Each path below is one point turned by a fixed rotation once a step. After each direction that follows a path, write how fast that rotation turns it, in degrees each step (0 if it stays still).
Each turn is a multiple of 5 degrees from 10 to 175, or 0.
Each row of a path follows its step; steps can be skipped.

step 2: -334 -17 -96 47 -211 1 2 -20 44 178 -189 -22 -2 0 28 66 -48 53 -328 29 -61 -42 -79 -35 57 -114 -113 61 -369 123 -33 183 -8 148
step 3: -255 -196 24 134 -287 -203 -67 63 -8 176 -109 191 -88 -171 -56 -73 -47 -125 -239 -166 -227 -7 69 61 49 50 -31 18 -120 61 -42 -71 107 86
step 5: -126 4 -115 85 40 11 78 -171 -112 59 -94 102 71 -147 -167 -58 -132 207 0 -19 -103 -30 130 -134 -97 -300 -83 129 -169 179 20 -128 96 342
step 6: -134 -168 -214 159 -61 -73 124 -48 -142 -17 -50 78 43 -299 -23 -245 -92 -23 -21 -2 32 -166 -117 -73 -126 -112 -286 103 -19 276 34 -109 182 -2
step 7: 41 -236 -162 102 -186 -60 102 -52 -186 6 233 -8 48 -24 240 -31 109 -18 -148 -183 77 -12 -20 -143 -203 -79 -167 31 -151 192 -41 89 243 111
step 9: -9 131 -62 -49 -222 246 -91 -76 136 -61 177 24 37 -229 -14 -117 -262 -35 -140 -64 200 13 157 78 -207 2 -207 47 -35 170 -44 -185 96 22
step 10: -29 36 -69 -5 -108 157 83 -234 130 245 45 -78 -64 47 213 37 -295 12 -93 -143 228 125 -36 98 -59 -173 -131 70 -149 239 64 -40 157 40
step 11: -160 -88 -99 80 -151 -246 126 -142 -8 -25 36 19 49 -112 103 148 -398 -87 -123 -226 105 210 -116 155 124 -51 21 -24 -30 111 17 -99 89 -4
step 13: -34 54 -63 55 33 30 214 -230 253 113 202 174 249 140 -42 -25 -132 109 90 -213 -78 34 185 10 -20 -177 -71 -196 12 106 12 -154 76 76
Directions:
-26 32 -38 -42 13 60 27 2 157 8 -2 -24 29 -62 -43 -26 -24 65 46 19 -14 -117 -24 -31 16 -2 -54 -13 -59 19 -33 22 -39 -8 : 95
92 -20 -72 75 -70 -19 56 -13 -20 -44 -37 32 69 21 -26 -24 32 52 56 37 -21 -57 16 -22 -54 -16 89 -18 35 67 59 33 8 -32 : 45
-31 -39 -81 -32 -27 23 -17 89 -30 -52 -32 -24 63 -51 -93 17 -29 -21 -42 50 -37 54 29 55 53 -12 -31 76 58 31 8 -10 -82 14 : 120
50 -21 -30 -25 24 71 18 2 -11 113 28 -61 28 104 23 55 51 60 -30 -14 -35 31 33 6 6 -94 1 32 -50 24 -1 65 -26 62 : 135

step 0: 97 323 42 92 -62 -117 -101 51 -51 170 215 -162 -24 57 -13 -264 76 -109 -50 -181 -65 -157 153 81 138 294 -105 78 -17 38 129 51 -163 -110
step 1: -3 -72 9 -49 50 -85 -123 69 91 29 77 -270 213 89 272 108 94 -66 226 209 159 -173 -71 160 73 124 -154 -125 5 223 -15 119 203 -131
step 2: -188 31 -240 -52 14 98 21 -300 74 -185 4 -156 267 -187 94 -117 223 94 30 -133 -49 25 35 -50 -147 55 161 14 285 5 -87 26 187 -52
step 3: -144 120 -51 -145 -14 -70 199 -58 236 -84 -82 20 18 26 -31 -19 110 26 49 28 172 268 12 -108 289 -182 24 237 -22 52 5 -17 129 358
step 4: -12 -73 132 -80 -69 189 88 151 -113 178 -84 91 -263 -177 -231 191 155 -190 53 -84 -143 54 -124 23 132 8 35 90 307 79 -141 -113 17 99
step 5: 184 -376 22 98 -3 22 -73 242 -126 52 221 -25 89 23 -25 194 -36 -96 -47 -81 40 247 86 114 -134 59 -1 149 -137 -246 -6 -134 -12 172
step 6: 166 -219 -10 46 24 126 -184 -105 58 -43 -133 -112 -182 -112 -135 -127 -482 81 156 175 -11 16 196 -55 -106 18 -45 37 16 -118 -14 -39 37 -128
step 7: -46 26 30 130 -142 50 101 51 58 0 -186 -82 -6 124 93 -185 -55 327 -35 4 -108 -146 267 234 123 13 176 -167 -126 -123 -41 27 -322 36
step 11: 55 14 161 130 158 -149 65 -183 142 107 -207 35 131 -124 4 147 106 56 -74 -21 44 32 33 -97 191 143 -165 263 141 162 -352 113 -34 12
Directions:
-42 -37 -23 -23 49 -12 -8 -3 -31 -8 4 81 -12 44 -39 93 -51 -2 55 26 -22 58 2 -9 -43 22 16 95 87 -2 -46 -25 -77 102 : 45
-52 33 33 12 -14 -15 -12 44 3 -23 -12 -27 -86 81 -85 -81 27 -11 61 87 86 45 -3 71 -4 -51 -38 7 56 1 -12 3 -6 -67 : 125
21 -54 -33 28 -37 -37 35 -30 -6 -61 -32 68 55 29 37 26 6 -2 26 32 35 -18 -59 139 77 -17 -66 13 -90 -37 -28 3 14 48 : 175
37 -17 144 4 -12 -30 -64 23 4 27 31 51 64 -32 -92 -7 -15 29 39 -8 -34 -2 22 25 -21 59 -15 70 -40 -19 7 103 40 -28 : 65
-26 89 2 -37 76 -11 -48 -72 45 -18 81 22 20 25 10 6 37 7 -50 67 -34 17 -43 4 15 90 -62 -46 -39 28 -56 -2 -84 -50 : 35

step 3: 343 -63 -107 56 -57 -11 -79 -192 58 -206 61 29 -260 -25 101 -41 118 22 80 -45 -174 -142 -91 74 -26 89 242 -97 -180 -108 -85 -89 -57 148
step 4: -100 -132 110 -107 -30 -31 -153 154 193 76 20 118 -32 -116 -264 182 -5 -76 153 120 112 -49 154 13 26 -150 -3 -23 -101 -206 35 13 -59 -319
step 5: 296 99 -124 184 102 6 104 -11 -65 177 258 -73 -137 217 -69 79 -80 66 -59 118 -44 39 -117 51 61 88 15 194 -204 -60 133 55 -111 141
step 6: -126 -24 6 180 -129 -65 -145 51 189 37 -135 95 136 -283 25 256 159 70 -57 -254 -25 90 7 94 100 0 123 25 -106 -115 148 -161 132 -64
step 8: -8 8 -114 120 31 32 -71 62 67 33 -68 114 -147 -157 -107 -65 152 59 9 -191 -14 -281 103 -89 41 212 325 235 166 -15 84 -17 -124 -48
step 10: 102 118 -178 188 127 30 289 113 314 69 -62 -66 -56 7 -188 -65 -237 -66 102 -70 19 -155 -22 106 -18 -63 137 9 32 -98 189 -104 49 -32
step 11: 94 -132 77 -21 227 -95 -259 8 118 -134 29 -31 71 30 -111 167 172 131 -162 -19 -246 1 31 -12 -86 199 -163 21 -234 -26 -38 -240 -17 -2
step 12: 21 156 -114 153 74 -105 -92 249 -55 -107 41 112 -122 5 177 -178 -133 -8 167 -55 185 -5 -4 184 119 -76 -11 -1 -121 -198 91 64 20 -296
step 13: -118 47 -195 136 78 194 -221 144 95 -48 91 -26 22 65 -111 195 56 136 -239 138 30 -126 67 -174 -31 -87 -5 165 67 31 52 -64 -159 267
Directions:
48 74 72 -1 -56 40 -16 26 25 -104 -48 -5 58 -36 27 -21 3 -74 -2 13 5 18 33 -3 33 -109 6 -40 -7 -99 41 34 -27 43 : 125
33 -38 38 14 -72 72 -72 -79 72 30 -3 29 0 39 33 53 -28 63 27 56 39 70 -68 -25 51 28 57 20 8 10 47 76 -5 -35 : 35
24 -1 38 -72 12 22 40 -78 -1 76 6 0 -12 -95 -75 -69 -70 68 -28 61 -72 -38 -15 0 21 -81 32 12 -43 -36 -13 -34 -5 -24 : 65
30 20 1 33 42 38 -1 72 5 30 6 -34 -2 -10 -33 -11 95 40 -32 32 -56 114 -37 135 22 -21 -71 16 4 -6 46 8 33 -53 : 60

step 0: -83 55 -29 -4 283 -237 -163 45 -153 50 146 29 52 160 27 34 52 180 156 277 -166 -101 20 -349 -34 -56 110 -77 -132 -44 -48 34 -73 -8
step 1: 154 -20 -50 110 24 -144 -99 91 -145 -51 83 153 -228 36 -158 22 79 155 -184 -97 -216 -13 -26 -3 40 -27 187 56 -273 34 33 203 -241 180
step 2: -64 90 -120 -41 -71 -84 195 69 -55 121 -82 170 193 98 -3 85 -76 372 28 -30 21 -121 137 -256 43 40 -3 56 -41 66 57 292 -204 125
step 3: 63 62 -41 33 -265 -137 -69 144 -82 305 317 -56 25 160 -101 129 181 117 -13 175 -59 213 90 -124 -69 -80 36 50 -154 -57 -110 144 -65 88
step 4: -185 105 -233 94 -62 -111 162 192 76 111 -199 67 -18 -82 -72 54 163 -6 -81 48 -165 58 69 125 -42 46 193 -40 -36 -101 -180 253 -281 99
step 5: 53 -68 -211 -157 210 -61 -187 153 193 212 75 54 221 143 133 62 73 174 -95 147 -78 -38 43 -174 -77 4 -9 -37 159 -27 -211 122 -118 134
step 7: -108 -126 -154 -221 -92 -96 44 89 80 -21 -237 70 186 147 -67 8 169 64 -132 -3 -187 -187 -193 -161 36 74 72 126 -155 154 -28 279 -71 -2
step 9: 65 283 -208 64 -177 -79 98 8 31 140 -139 -26 90 -85 173 105 283 -87 -146 -7 -193 64 -15 -91 -131 52 116 21 -225 -87 178 143 -96 -121
step 11: -28 160 -113 -109 24 -44 -12 44 -26 355 -82 -63 -14 59 92 148 71 208 -9 32 -378 -51 -56 3 18 -199 164 -79 126 -175 50 -174 103 -66
Directions:
22 -72 9 13 -41 -57 -52 -51 60 15 -39 11 82 65 22 -9 -100 -18 76 65 -19 -24 63 0 30 122 15 -14 -13 -5 0 -4 -13 2 : 140
23 28 11 -6 -13 21 62 -60 19 2 29 -46 78 4 -77 32 -38 -49 -66 -37 -17 -40 -104 12 -70 65 29 -25 58 -38 35 -94 32 12 : 10
-6 -38 8 90 -10 53 30 64 40 46 -30 -31 -83 -33 -4 -19 -36 2 -49 -13 -103 -8 73 34 -67 37 40 21 -70 26 61 -8 71 15 : 140
8 23 57 12 -61 -43 -58 4 -40 -18 -11 49 -41 -29 -10 -3 -6 -119 8 73 -13 -44 -29 -16 -65 -32 41 45 76 -39 46 110 32 29 : 125
29 7 12 -81 -47 -36 23 -81 -15 19 58 56 -95 -24 29 47 71 -29 -21 74 -36 14 31 60 44 21 22 -46 -63 -28 33 -85 -9 33 : 135
6 -64 -84 -12 -25 62 -20 73 46 29 24 6 18 -30 18 10 96 -18 -3 65 41 -50 -51 69 16 72 -23 64 43 23 41 5 -14 -92 : 25
74 28 -7 -21 -13 -44 17 46 12 3 73 39 47 -13 119 -36 -56 -8 -64 -98 31 -53 44 14 40 -12 -24 75 0 -40 69 -3 -6 44 : 90
